(in the rows, 128 means zero)
Each path below is one point turned by a fixed rotation once a step. After each direction that follows a path, write how fast that rotation turns it, in degrees a step (0 if it stays still).
Each turn is a multiple of 5 degrees from 10 to 175, or 0.
Rotation 1:
[131 122 133 120 136 136 133 121 134 128 128 157 116 125 124 124 143 140
 131 118 126 117 124 148 137 116 119 117 136 123 114]
[138 121 131 120 130 147 136 122 128 131 134 157 118 122 124 126 134 137
 139 125 126 123 126 147 127 117 117 110 136 124 116]
[138 130 138 126 134 138 138 127 120 121 129 152 111 121 124 128 138 132
 132 126 129 124 124 150 134 116 118 107 138 119 117]
[138 123 135 126 136 134 132 122 133 125 125 158 116 124 124 126 142 139
 128 120 128 120 117 153 132 117 119 118 137 120 120]
[136 117 130 117 131 142 133 123 130 128 137 160 117 120 119 126 137 136
 135 122 130 119 126 146 132 121 119 115 136 123 117]
[133 130 136 122 132 142 138 124 123 125 129 152 113 124 126 126 138 134
 136 124 126 121 129 147 135 114 117 107 136 122 111]
[143 125 136 129 134 138 136 123 129 125 125 155 117 124 127 127 139 138
 132 123 126 125 117 153 125 115 117 113 138 119 120]
[139 120 133 121 133 136 133 126 127 123 134 160 114 118 117 129 139 133
 131 122 134 119 121 149 134 122 121 115 137 119 122]
[129 124 134 119 134 139 135 121 129 128 130 155 114 123 124 124 141 137
 134 120 126 117 128 147 139 115 119 113 135 123 111]
[140 124 134 125 131 145 137 122 128 130 129 154 118 124 127 125 134 139
 137 124 125 125 123 149 124 115 116 110 137 122 116]
[142 126 137 125 133 137 136 128 122 120 131 156 112 119 120 130 138 132
 131 125 132 124 121 150 133 119 120 110 139 117 122]
[133 123 134 122 137 133 132 122 132 125 127 158 115 123 123 125 144 138
 129 119 127 117 121 150 138 117 120 118 136 121 117]
[136 118 130 119 130 145 134 121 131 131 135 158 118 123 123 125 135 139
 137 122 127 121 126 146 129 118 117 113 136 124 116]
[138 130 137 124 132 142 139 127 120 123 131 152 112 121 124 127 137 132
 135 126 128 124 126 148 133 116 118 106 137 120 115]
[140 126 136 128 137 134 133 124 130 124 123 156 116 124 126 126 142 138
 129 121 127 123 117 153 131 116 119 116 137 119 119]
Speeds:
[124 133 131 126 129 125 130 131 123 124 128 126 123 126 126 129 131 124
 127 129 130 126 132 126 136 128 129 125 128 127 125]
130
[124 126 127 132 128 130 130 130 128 128 130 125 130 122 132 126 127 134
 133 130 127 128 126 131 133 128 132 130 129 122 130]
0
Rotation 2:
[119 124 125 112 139 145 119 126 122 135 127 113 129 125 118 126 136 130
 120 128 121 142 129 136 140 148 110 111 137 121 117]
[115 132 128 105 138 136 113 124 139 141 130 116 133 126 127 135 140 117
 121 144 123 135 129 129 142 132 110 115 136 117 127]
[121 144 135  98 138 142 124 126 133 127 120 116 134 126 123 118 129 114
 129 141 129 138 117 128 135 136 116 113 128 120 123]
[114 122 129  97 139 138 127 125 126 138 120 110 127 124 119 117 127 130
 129 140 126 139 115 130 132 127 116 126 136 119 111]
[125 129 119 101 142 140 120 133 121 134 132 120 135 131 129 125 134 136
 130 144 124 129 126 131 136 144 107 122 138 117 110]
[121 132 131 108 135 136 115 127 126 131 123 121 118 118 126 130 128 125
 116 142 120 138 129 134 144 148 104 117 134 120 120]
[114 138 129  97 134 130 118 125 137 136 125 123 125 120 131 132 127 117
 127 154 127 133 121 127 141 129 114 127 132 115 126]
[119 141 128  95 134 140 128 130 122 124 118 122 127 118 125 118 118 126
 137 145 130 133 114 131 135 138 119 124 128 118 115]
[112 119 121 102 135 135 125 130 120 135 124 120 120 115 122 129 123 142
 132 144 125 132 120 135 136 134 114 128 138 115 109]
[121 132 119 107 137 137 118 133 124 130 134 132 125 121 130 141 129 133
 134 149 127 126 129 134 141 150 109 118 134 114 118]
[112 136 129 107 130 135 120 126 129 130 121 127 112 110 121 138 121 119
 128 142 127 139 126 135 145 146 115 117 128 116 130]
[106 136 121  97 133 136 125 129 132 136 124 125 127 116 123 136 122 122
 142 148 133 130 118 130 137 127 126 128 129 113 128]
[114 133 121 103 136 147 129 136 118 126 121 123 129 116 115 130 120 137
 144 136 132 129 118 137 131 141 123 115 128 116 117]
[110 116 121 111 138 139 121 132 125 138 129 121 118 116 113 146 129 140
 134 137 127 130 127 138 134 139 115 115 135 113 121]
[118 137 121 107 141 139 119 133 132 136 132 128 125 125 121 147 131 121
 137 140 132 129 132 134 137 149 115 112 127 113 134]
Speeds:
[129 127 132 132 127 127 124 130 131 123 130 129 127 126 129 133 132 132
 124 131 125 125 130 128 128 127 123 120 129 127 128]
85
[130 129 133 126 128 124 129 120 129 130 126 128 129 126 132 131 129 131
 127 123 130 122 131 128 127 130 133 128 127 131 125]
0
[123 126 124 131 124 129 129 126 127 125 131 134 126 123 128 132 126 129
 135 128 131 129 128 130 131 129 133 126 128 127 128]
20
